The rows below fall into families. The same turns and mirrors carry the whole set onto itself and the rows of a family onto each other. For each named row, which other rows are in its family? Write them in the order they are listed.
These 32 rows form 4 families of 8 rows each.
tupur: [  8,   7,  10,  21,  16, -16,  58,   8,  -4,  22, -23, -13,  -6,   5,  -2,
  12]
pofe: [  7,  -4,  16,  20,  23, -15,  18, -14, -28,  16, -26, -19,  -6,  11,  17,
  24]
vuge: [ 17,   1,  18,  16,  21, -11,  18,  -4, -29,  -4, -10, -27, -18,   2,  24,
   0]
zeres: [  8,  -6,  -9,   2,  19,  11,  -3,  -6,  24,   2,  31, -28, -10, -19, -27,
  43]
bib: [ -7,  -1, -17,   9, -17,   5,  25,  24,  -2,  -5,   5, -48,  13, -21, -18,
  46]
ginot: [ 36,   1,  -9,  10,  -1, -18,  29, -15, -23,  -5,   3, -35,  -8,   9,  23,
  51]
lok: [ 23, -24,   0,  10,  14, -19,  31, -23, -12, -23,   0, -22,  -8,  15,  15,
  43]
Lelav: [-12,   2, -18,  -6,  -3,   3,   8,   2,  -7,  -1,  -6, -22, -28, -47,   2,
  28]
kanov: [ 23,  -4,   3,  14,  22, -26,  66,  -8,   3, -16,  -7, -17, -15,   0,  -5,
  42]
zovi: [ -2,   7, -31,  -4,  10,   7,   4,  14, -18,  22,   1, -35, -15, -42, -15,
  30]
seb: [ -8,   1,  -6, -19,  19,  10,  16,  -3,  34,  -9,  13, -15, -17, -13, -34,
  31]
lel: [ 36, -15,   8,  16,   2, -16,  41, -34, -11,  -8,  -7, -15, -16,  -8,  -2,
  36]
feke: [-11,   4, -28, -22,  10, -15,   7,   6, -24,  15,  14, -36,   4, -40,  -1,
  34]
lada: [-20,  12,  11,  -5,  30,   7,   9,   3,  10,  15,  18, -40,  28, -14, -12,
  26]
Vop: [  1,   3,  -5,  -9,  21, -19,  -4,   2,  12,  -6,  21, -35,  -7, -16, -37,
  58]
tuzul: [  4,   4, -15, -10,   7,  -9,  -5,  -9,  10,  18,   4, -54, -23, -22, -24,
  53]
Delof: [ -3, -12, -15,  -3,  -3,  18,  39,  23, -10,  -3,  28, -36,   4, -33, -13,
  36]
gofef: [-23,  11,  12, -22,  37,  10,  18,   8,  13,   8,   6, -17, -12, -21, -26,
  17]
nit: [ 28,  -3, -31,  -4,  29, -29,  38, -10,   3, -16,   6, -14, -25,   6,  13,
  17]
Lubaz: [ 20,  11,   9,  14,   6, -14,  29,  -4, -39,  20,  -8, -32,  -1,   6,  29,
  38]
nomap: [-17,  -3,  20, -16,  15,   7,  28,  11,  -1,  10,  28, -61,   9, -16,   0,
  29]
Sasu: [  1, -11,  -7,  -7, -19,   5,  23,   5,  19,   8,  24, -57,  -1,  -9, -18,
  42]
vogi: [ 21,  -8, -31, -13,  21, -18,  20,  -6, -14,  11, -10, -14, -15,  34,  -6,
  13]
dil: [-18,  -5,  -2,  -3, -11,  12,  37,   8,  -2, -10,   4, -24, -10, -44,   4,
  32]
Zul: [ 14,   9,  -5,  14,  24, -23,  20,  -4,  -1,  17,  -8, -11, -19,   7,  21,
  -6]
Bog: [ 30,  20, -12, -16,  33, -16,  17,  -3, -13,  22,   5, -25,  -9,  36,  -9,
  29]
voraf: [-14,   8,  20,   0,  44,  14,  13,  11,  -4,  11,  18, -35,   3, -29, -21,
  35]
bamur: [  9,  -9,   1,  -5,  23,  -9,  62,   6, -21,   4, -16, -22,   4,  28, -19,
  28]
peve: [ 26,  12,   7,  -9,  26,  -7,  50,   1,  -8,  12,   7, -29,   7,  37, -17,
  40]
Gevon: [-14,  11,  -5, -27,  26,  -8,  12,   7, -20,  22,   4, -62, -13, -30,  -8,
  35]
kepe: [ 19,  -6,  14,   0,  10,  -9,  54,   8, -13,  13,  -1, -11,  -7,  22, -24,
   5]
bifal: [ 32,   6, -27, -15,  36,  -9,  34, -18, -15,  -3, -12, -23, -21,  13, -15,
   6]

The rest of the family of pofe: zeres, lok, zovi, Delof, vogi, voraf, bamur
The rest of the family of kepe: vuge, bib, lel, feke, lada, Vop, bifal
The rest of the family of Lelav: ginot, seb, gofef, Lubaz, dil, Bog, peve

The rows below fall into families. The same turns and mirrors carry the whole set onto itself and the rows of a family onto each other. For each named row, which other rows are in its family? Write them in the order they are listed.
These 15 rows form 5 families of 3 rows each.
mivu: [ -2,  -3,  17,   0, -23,   9,   4, -48,  39,   4,   2,  35,  21,  26,  -9,
 -11]
Vug: [-18,  10,  -6, -18, -23,  20, -14, -18,  30,  24,  -3, -24, -21,  -7,   2,
  14]
Pagu: [-11,   0,   1, -26, -32,   1, -13,   4,  16,  12, -21,   2, -33, -22,   5,
   5]
pepen: [ 13, -44,  23,  -2, -14,   4,  -2,  18,  -3,  -9,  -4,  11,   5,  10, -17,
 -14]
regaf: [-15,  21, -14, -25, -20,   8,  -2, -29,  17,  18, -17,  -5, -29, -12,  -4,
  14]
momib: [  5, -38,  16,   6,  -8,  25,  -4,   4,   9,   2,  13, -21,  12,  25, -17,
  -3]
gar: [  7,   6,  14, -16, -19, -14,   9, -36,  25,   6,  -3,  52,   2,   2, -16,
 -13]
kema: [  2, -36,   6,   0,  -6,  20,   0,  13, -12,  -5,  -7, -23,  -4,  13, -17,
   0]
kifov: [ -3, -43,  19,   8, -23,  28, -12,   6,  14,  -6,  -5, -13,  10,  25,  -4,
  -8]
Kag: [ 11,  -2,   9,  -3,  -1,   0,  21, -44,  11,   0,   5,  33,  16,  21, -31,
  -9]
mul: [-13,   0,   1, -32, -23,   5,   1,   5,   5,  23, -13, -11, -28, -26,   1,
  -1]
viv: [ 12, -39,  24,  -8,  -7,   6,  15,  14, -10,   2,   5,   3,  12,   6, -21,
 -18]
Kirub: [  2,   8,  11,  -5,  -9,   8,   9, -51,  35,  15,  17,  24,  18,  20, -22,
  -4]
dosu: [  4,  11,  13, -25, -13, -10,  24, -37,  17,  19,   4,  41,   5,  -6, -18,
 -15]
Taf: [-25,   5,  -2, -16, -38,  20, -19, -21,  38,  16, -18,  -8, -19,  -3,  13,
   7]

The rest of the family of Taf: mivu, kifov
The rest of the family of regaf: kema, Kag
The rest of the family of mul: viv, dosu

The rows below fall into families. The same turns and mirrors carry the whole set onto itself and the rows of a family onto each other. For each named row, which other rows are in its family? Write them in the order they are listed.
These 16 rows form 4 families of 4 rows each.
Resa: [ 10, -32,  -6,   4, -38,  -9,  30,  43,  18,  29,  19,  -1,  49,  -9,  -5,
  32,  29, -27,   4,  39, -10, -17,  19, -19, -14, -10, -11,  12, -13,  -8,
  12,   2,   4,   6,  16,   7,  15]
riv: [-13,  -5, -12,  -3, -27, -46, -15,  19,   1,  21,  -2,   7,  18,  11,   3,
 -23,  -6,  -7,  12,  14, -28,  28,  14,  33,  12, -42,   9,  12, -38, -13,
   8,  18,  13,  25,  30,  16,  -5]
Surev: [ 27, -21,  -2,  -2, -12,  -5,  12,  42,  29,  27,   7,   9,  45, -28,  -4,
  18,  43, -30,  14,  25,  -7, -10,  18, -15, -15, -15,  -8,  -4,   5,  -5,
  -3,  -2,  -9,  31,  41,  17,   7]
zep: [ 12, -23,  -5,   3, -50, -47,   5, -16,  20,  -6,  -1,  25,  -8,  22,  19,
  22,  -5, -21,  12,  40,   8,  -5,  27, -20,  19, -21,  -2,   9,   2, -25,
  27,  -4,  36,  50,  44,  18,  -3]
vebe: [  5, -21,  11,  27, -17,  -5,  -2, -22,  20,  -8,  27,  -7,   0,  -2, -21,
   1,  -7, -12,  53,  11,  -9,  12,  13,  -8, -11, -32,  -9, -20,  -7,  32,
  -8,  -9, -17,  11,   8,   8,  16]
disu: [ 13, -25,  10,   8, -48,  -4,  24,  54,  31,  17,  23,  12,  39, -26,  -9,
  11,  26, -30,  10,  40,  -4,   2,   5, -16,   6, -15, -12,  -2,   0,   6,
   1, -18,   5,  16,  39,   3,  34]
dob: [-12, -41,   5,  25,  -8, -14,   7, -23,  16, -10,  36,   5,   5, -16, -28,
  -1,  -9, -11,  42,  27, -19,  16,  39, -24, -33, -26,   1,   2,  -5,  22,
  18, -14,  -3,  16,  20,  17,  25]
tede: [ 11, -11, -12,   2,  -2, -43,  -8,   8,  -3,  36,  13, -17,   2,  19,  -3,
  -9,  17,   9,  19,  22, -16,  31,  10,  12,  18, -32,  28,  10, -47,   0,
  33,   9,  22,  14,  40,  27,   7]
Tep: [ 16, -25,  -3,  17, -36, -35,   2, -13,  16,  15, -17,  -2, -39,  28,   0,
  22,   4, -24,  14,  36,   6, -10,  15, -14,   3, -28,  -1,  16,  -3, -48,
  23,  -6,  30,  19,  40,  22,  -4]
fik: [  5, -21,   9,  36, -11,  -9,  -5,   3,  23, -15,  29,   1,   4,  -6,  -1,
   5,   1, -13,  31,  24, -15,  24,  31, -18, -14, -42, -21,  18,  -9,  29,
 -13, -12, -27,  34,   0,  27,  33]
gubob: [ 13, -18,  11,  16, -33,  -7,  21,  37,  31,  28,  15,  -5,  26, -31,   3,
  20,   7, -32,  -4,  36, -14, -16,  24, -45,  -6, -28, -23,  25,  -2,  -5,
  -1,  -1, -20,  24,  22,  20,  26]
fis: [ 17, -38,  13,  42, -16, -18,   8, -20,   3,  -3,  36,  -6,   5, -18,  -1,
  22,   5, -20,  53,  27, -22,  -1,  25, -20, -25, -41,   6,  -7, -23,  28,
  -3,   3,  -3,  22,  11,  21,  29]
safil: [ 26, -23, -10,  -8, -48, -31,  -4,  -3,  14,  26,  12,  -5, -16,  26,  14,
  15,  -5,  -4,  10,   8,   5,  -1,  18, -10,  20, -19,   8,  -2,   3, -21,
  38, -13,  41,  27,  60,  22,   2]
beruv: [ -5,  -6,  -3,  22,  -5, -44,  -6,  23,  -2,  38, -18,   0,  11,   0,  -2,
  -9,  -6,  -5,  30,  39, -26,  31,  -5,  13,  13, -46,  18,  12, -47,  -2,
  11,   0,   7,  24,  49,  35,  -8]
Disuk: [  5, -15,  21,  13, -48, -36,   3,   5,   9,   5,   4,  -5, -33,  32,  23,
   9, -17, -18,  19,  45,  13, -10,  12, -19,  10, -23,  -2,  -1,  -7, -22,
  43,  -7,  31,  29,  21,  21,  -5]
tuzo: [  0,  -7,  -5,  19, -26, -31,  -7,   5,  16,  31, -16,   2,  31,  12,  21,
   7,   8,   8,   7,  20, -16,  34, -12,  19,  27, -47,  14,  19, -47,  -5,
   4,  14,  19,  13,  29,  25,   1]

The rest of the family of riv: disu, Tep, fis
The rest of the family of safil: tede, fik, gubob
The rest of the family of dob: Surev, Disuk, tuzo
The rest of the family of zep: Resa, vebe, beruv

